128 stands for zero in the data rows.
Some points, one per row:
151 105 105 105 127 106 174 105 173 150 60 82 151 150 105 173 128 105 82 150 150 83 173 60 174 173 128 129 196
128 128 105 105 104 129 151 105 151 105 106 105 151 128 128 151 128 128 127 127 150 105 151 83 151 151 151 129 150
106 151 150 150 127 129 83 128 105 173 151 150 128 105 128 105 105 128 150 127 128 128 105 196 106 83 105 129 82
128 128 127 128 150 129 106 150 105 128 128 150 128 128 128 128 128 151 105 127 128 151 105 128 83 128 128 129 105
151 128 105 105 104 106 151 105 173 128 83 127 151 150 105 173 173 128 82 150 150 83 173 83 151 173 151 129 173
151 128 127 105 81 129 151 105 151 105 128 127 128 128 105 151 128 128 82 173 150 105 128 106 106 151 128 151 150
106 128 150 150 81 151 106 128 128 128 128 105 174 128 151 105 128 128 127 127 128 128 151 174 106 105 83 129 82
128 128 127 128 104 129 128 128 105 150 174 127 128 128 128 105 128 151 173 105 105 151 105 151 128 105 128 129 105
128 128 150 150 150 129 106 150 105 150 174 150 106 105 128 105 105 128 173 127 105 128 105 151 106 83 128 129 105
128 105 127 128 150 129 128 150 105 82 106 127 106 128 128 128 150 105 150 82 128 151 128 128 128 151 151 106 150
128 128 127 150 150 129 128 150 83 173 106 127 128 128 151 105 150 128 150 127 128 173 128 151 128 128 105 106 105
151 128 127 105 127 129 151 105 173 173 60 105 151 128 105 173 150 128 82 173 150 105 173 60 128 173 151 129 173
128 128 127 128 150 129 128 128 128 128 128 127 128 128 128 128 128 128 127 150 128 128 128 128 128 128 128 129 128
128 128 127 128 127 129 128 128 128 150 128 127 151 128 151 128 150 128 150 150 128 128 151 128 128 151 128 129 128
128 128 127 128 127 129 128 128 128 105 128 127 151 150 128 151 150 105 105 150 150 128 151 106 128 151 151 129 150
151 128 105 82 127 129 174 105 173 128 83 105 151 150 105 173 128 105 82 150 173 83 173 60 174 173 151 129 196
128 128 127 128 127 129 128 128 128 128 128 127 106 105 128 128 105 151 150 105 105 128 128 128 128 128 128 129 128
128 128 127 150 150 129 128 128 105 128 128 127 128 128 151 128 150 151 105 127 128 151 128 128 128 151 105 106 128
151 128 105 105 127 129 174 105 173 128 60 105 151 128 105 151 128 83 82 150 173 83 173 83 151 173 151 129 150
128 128 105 128 150 129 128 150 128 82 106 150 83 105 105 128 150 105 127 105 150 151 105 128 128 128 151 106 128
128 128 127 150 127 129 83 150 105 128 174 173 106 105 128 105 82 105 173 105 105 128 83 174 106 83 105 129 82
128 128 127 128 127 129 128 105 151 150 128 105 151 150 128 151 150 128 127 150 150 105 151 106 151 151 128 129 150
151 128 105 105 127 129 174 105 173 105 83 105 128 150 128 173 128 105 37 173 150 105 151 83 128 173 151 129 173
106 128 150 150 127 151 83 128 83 105 174 127 128 105 151 83 128 151 150 127 105 173 105 174 106 83 105 129 60
106 128 150 150 150 151 106 150 83 105 174 150 128 128 151 83 128 173 173 82 105 173 105 174 128 83 105 129 82
128 128 150 128 150 106 128 150 105 128 151 150 83 105 128 105 128 151 150 105 128 128 105 128 106 105 151 129 128
128 128 127 128 150 129 128 150 105 128 128 150 83 105 128 128 150 128 150 105 128 151 105 151 106 105 128 129 105
128 128 127 150 150 151 106 173 83 128 174 173 106 105 128 105 105 151 150 105 82 173 83 174 83 83 105 106 105
106 128 150 150 127 129 106 105 105 150 151 105 151 128 151 105 128 151 127 105 105 128 128 174 128 105 105 129 105
128 128 127 128 150 129 106 173 105 105 151 173 106 105 128 105 105 128 173 127 105 151 83 151 38 105 128 129 105
106 128 127 128 150 151 151 82 128 173 106 82 196 150 173 128 150 151 105 150 128 128 173 128 106 128 105 129 128
151 128 105 105 127 106 151 128 173 105 106 127 128 128 105 173 150 105 82 173 150 83 151 83 151 173 173 129 173
106 128 127 150 104 129 128 105 128 150 128 105 174 173 151 128 150 128 127 127 105 128 151 151 151 151 105 129 128
128 128 105 128 150 129 128 150 105 128 128 127 106 105 128 105 150 128 150 105 128 173 105 151 128 128 128 106 128
151 128 127 105 127 129 128 150 128 128 151 127 106 105 105 151 82 128 150 127 150 128 105 128 128 128 151 129 128
128 128 150 128 104 129 106 150 105 105 174 173 83 82 105 128 105 151 150 105 105 128 83 151 106 83 151 129 105
151 128 127 105 127 106 174 82 196 105 60 82 151 128 105 173 128 105 59 195 150 83 173 83 174 173 173 129 196
128 128 127 128 150 129 128 128 128 150 151 105 151 150 128 151 128 128 105 150 128 128 151 128 106 151 128 129 150
151 128 127 105 150 106 174 82 196 150 83 59 151 150 105 173 173 128 59 173 173 83 173 60 174 196 173 129 196
128 128 127 128 127 129 128 105 151 150 106 127 174 128 128 151 105 128 105 150 128 105 151 128 128 128 128 129 128
128 128 127 105 127 129 151 105 173 150 83 105 151 150 128 151 150 151 82 150 128 105 151 106 174 151 128 129 173
128 128 127 150 104 129 106 150 105 105 128 127 128 128 128 105 128 128 150 127 128 151 105 151 151 128 83 129 105
106 128 150 150 127 129 128 128 83 150 151 127 128 128 151 105 150 151 127 105 105 173 105 151 128 105 128 106 105
128 128 150 150 127 129 106 128 128 150 151 150 106 105 128 105 105 151 127 127 128 105 105 151 106 83 151 129 105
128 128 127 128 104 129 106 150 105 150 151 150 106 105 128 128 128 128 173 127 105 151 105 151 106 105 128 129 105
106 128 127 150 150 151 106 150 83 150 151 127 151 150 151 83 150 151 150 82 105 173 105 174 128 105 83 106 105
Then 10 other points, each followed by its number:
128 128 127 105 127 129 128 150 128 105 151 150 106 105 105 151 105 128 105 127 150 128 105 128 151 105 151 129 128 0
128 128 127 128 150 129 128 173 83 128 151 150 106 105 128 105 105 128 150 105 105 173 83 151 83 105 105 106 128 1
128 128 150 150 127 129 106 150 105 128 196 173 106 105 128 83 82 128 195 127 105 128 83 151 151 83 105 129 82 2
151 128 127 82 127 106 174 105 173 105 83 105 128 128 105 173 128 105 59 150 173 83 173 60 151 173 173 151 196 3
151 128 127 105 104 129 151 128 173 105 106 127 106 128 83 151 82 83 127 173 150 83 128 83 128 151 151 151 173 4
151 128 127 105 127 129 151 128 173 105 128 150 106 128 105 173 128 128 150 127 150 105 128 106 174 151 128 129 150 5
106 128 127 150 104 129 128 128 105 150 128 105 151 150 151 105 173 128 150 127 128 173 151 151 83 151 105 106 128 6
106 128 127 150 104 151 106 128 105 150 151 127 151 128 151 105 128 128 150 127 105 151 128 174 151 105 105 129 105 7
106 128 127 150 150 151 106 150 83 128 196 150 128 128 151 60 105 151 173 127 82 173 105 196 83 83 83 129 82 8
151 128 127 105 127 106 174 82 173 128 83 82 151 150 128 151 128 128 59 150 150 83 173 83 174 173 151 129 173 9
Which of these numbered points is nearest to each point below, looking only along the 3 directions in which the first points spread most? Its number follows each.
128 128 150 150 127 129 83 173 105 128 174 173 106 82 128 105 82 151 173 105 105 128 83 174 83 83 105 129 82 > 2
128 128 127 105 127 106 151 105 151 105 128 105 128 128 105 151 128 151 82 127 150 105 151 106 174 151 173 129 150 > 5
128 128 127 128 150 129 128 128 128 128 83 127 128 128 128 128 128 105 127 150 150 128 151 106 151 151 128 129 150 > 5
128 128 127 128 150 129 106 150 105 82 128 127 106 128 128 105 128 151 173 127 105 151 105 151 128 105 128 129 105 > 1
151 128 127 105 59 129 128 128 173 128 106 127 128 105 105 173 105 105 82 173 150 83 128 83 151 151 128 151 150 > 4
128 128 127 128 127 129 128 150 105 128 151 150 106 105 128 128 105 128 150 127 128 128 105 128 106 128 128 129 128 > 0
106 128 150 150 150 129 106 128 83 128 174 127 128 128 151 105 128 151 173 105 105 151 105 174 60 83 83 129 82 > 8
151 128 150 105 127 106 128 128 151 105 128 150 106 128 83 151 105 128 82 150 150 83 128 106 151 128 151 151 150 > 4
151 128 127 105 104 106 151 82 173 105 83 105 128 150 105 196 128 105 105 150 173 60 173 60 151 173 173 151 173 > 3
128 128 150 150 104 129 83 150 105 105 151 173 83 82 128 105 82 128 173 105 105 151 60 174 106 60 83 129 82 > 2
128 151 127 150 127 129 106 150 105 150 174 150 106 128 128 83 82 151 150 127 128 151 83 174 106 83 105 129 105 > 2
128 128 105 128 127 129 128 105 128 128 128 105 151 150 151 128 173 128 105 127 128 151 151 128 128 151 105 129 150 > 6
151 128 105 105 127 129 151 128 173 150 83 127 128 128 105 173 105 105 105 150 150 83 151 83 151 151 128 129 173 > 4
128 128 150 150 127 129 106 150 105 105 174 195 83 105 128 105 60 128 173 105 105 128 83 174 128 83 151 129 82 > 2
128 151 150 150 150 151 128 128 128 150 151 150 151 128 151 83 128 151 173 150 128 128 105 151 128 105 128 129 105 > 7
128 151 105 105 127 129 151 128 151 128 83 127 128 128 128 128 105 173 127 150 150 105 128 106 174 128 128 129 128 > 5
106 128 150 173 150 151 106 128 83 173 174 173 128 128 151 105 82 128 195 82 105 151 83 174 106 83 105 129 82 > 8
128 128 150 128 172 129 106 150 105 105 151 150 106 105 128 105 105 128 150 82 128 151 83 151 83 105 105 129 105 > 1
128 128 127 128 104 129 106 150 128 82 151 173 83 82 105 151 105 105 150 105 128 128 105 128 106 105 128 129 105 > 0
128 128 127 105 127 129 151 105 173 128 106 82 151 150 128 151 150 128 59 150 150 105 173 106 174 173 128 129 173 > 9
128 128 127 105 150 129 128 128 151 128 106 127 128 128 105 151 105 128 127 150 150 105 128 106 128 128 151 151 128 > 5
Now 10 new points, numbered from 0 again:
106 151 127 128 172 129 128 105 128 150 128 127 174 150 151 105 128 128 127 150 105 105 151 128 151 128 105 129 128 0
128 128 150 150 104 129 106 150 83 82 174 173 83 82 128 105 128 151 173 105 105 151 83 174 83 83 128 129 82 1
106 128 127 150 127 151 106 128 105 128 151 127 151 128 151 105 150 128 173 127 105 128 128 151 151 105 105 129 105 2
106 128 127 150 150 151 106 128 105 150 151 150 151 128 151 105 150 128 150 105 105 151 128 174 128 105 83 129 105 3
128 128 150 150 127 151 106 128 128 150 174 127 151 128 151 128 128 105 127 127 105 151 105 151 106 105 105 129 105 4
128 128 127 128 127 129 128 150 128 150 106 127 128 128 128 128 105 128 127 59 128 128 128 128 151 128 128 129 128 5
106 128 150 150 127 129 106 128 105 105 151 150 128 128 151 83 105 151 150 150 105 128 105 174 128 83 128 129 82 6
106 128 150 173 104 151 106 150 83 128 151 150 151 150 151 83 128 128 150 105 82 173 105 174 106 105 83 106 82 7
128 128 127 128 59 129 128 128 151 128 128 127 128 128 128 173 128 128 82 150 150 105 151 106 128 151 173 129 150 8
106 128 127 150 104 129 106 128 105 150 128 127 151 128 151 105 150 128 127 127 105 151 128 151 106 128 105 129 128 9
The same question for these:
128 128 150 150 150 129 83 173 83 105 174 195 106 105 128 105 82 128 195 82 105 151 83 174 83 60 128 129 60 > 1
106 128 150 150 150 151 106 150 83 150 174 127 128 128 151 83 128 128 150 105 105 151 105 174 83 105 83 129 82 > 7
106 128 150 128 104 129 128 105 151 173 128 105 174 150 151 128 128 128 82 150 128 105 151 128 128 105 105 129 128 > 0
106 128 127 173 150 129 106 128 83 128 128 105 151 150 173 83 173 105 173 127 82 151 128 174 83 105 105 129 105 > 3
106 128 150 150 127 129 83 128 105 128 151 150 128 105 151 83 105 105 150 127 105 128 105 174 106 83 105 129 82 > 6
128 128 127 150 150 129 128 128 105 128 151 127 128 128 151 105 150 128 127 150 105 151 128 151 106 128 105 129 105 > 9
128 128 150 150 104 129 83 150 105 82 196 173 83 82 105 128 105 105 195 82 105 128 83 174 106 60 128 129 105 > 1
128 105 127 128 150 129 151 128 105 105 106 127 106 128 105 128 173 128 127 82 128 151 128 106 106 128 151 129 150 > 5
151 128 127 82 104 106 151 105 196 82 83 127 128 128 83 196 150 128 82 173 150 60 151 60 128 173 151 151 173 > 8
106 128 127 150 150 151 128 150 105 128 106 150 151 150 151 105 150 151 173 82 128 173 128 128 106 128 105 106 128 > 3
128 128 127 105 104 129 151 128 173 128 106 127 151 150 105 128 105 105 127 173 128 105 151 106 128 151 173 129 150 > 8
128 128 127 128 104 129 106 128 128 150 151 150 128 128 128 128 105 173 127 150 128 105 128 151 174 105 128 129 105 > 4
128 128 150 150 127 129 106 128 105 128 151 150 151 150 151 83 128 151 150 82 128 151 105 151 106 83 105 129 82 > 3
106 128 127 150 127 151 106 150 83 173 196 127 128 150 151 105 173 128 150 105 105 173 128 174 106 128 83 106 105 > 3
106 128 127 150 104 129 106 150 105 128 151 150 128 105 151 83 105 128 150 127 105 128 83 174 128 60 105 129 82 > 6
128 128 150 150 150 129 83 150 83 82 174 173 83 105 128 83 105 151 195 82 105 151 83 174 128 60 128 129 60 > 1
128 128 127 150 150 129 106 173 83 105 174 150 83 105 128 83 105 128 150 82 105 173 83 174 106 83 105 129 82 > 1
106 128 127 128 104 129 128 105 151 173 106 82 174 150 151 128 173 128 105 127 128 128 173 128 83 128 105 129 128 > 0
106 128 127 173 150 151 106 128 83 128 174 150 128 128 151 83 128 173 150 127 82 173 105 174 128 105 105 129 82 > 7
151 128 127 105 127 129 151 105 173 128 106 127 128 128 105 173 128 128 59 127 150 83 151 83 151 151 151 129 173 > 8
106 128 127 150 127 151 106 128 83 105 151 127 128 128 173 83 128 128 173 82 105 173 105 174 106 105 105 129 60 > 7
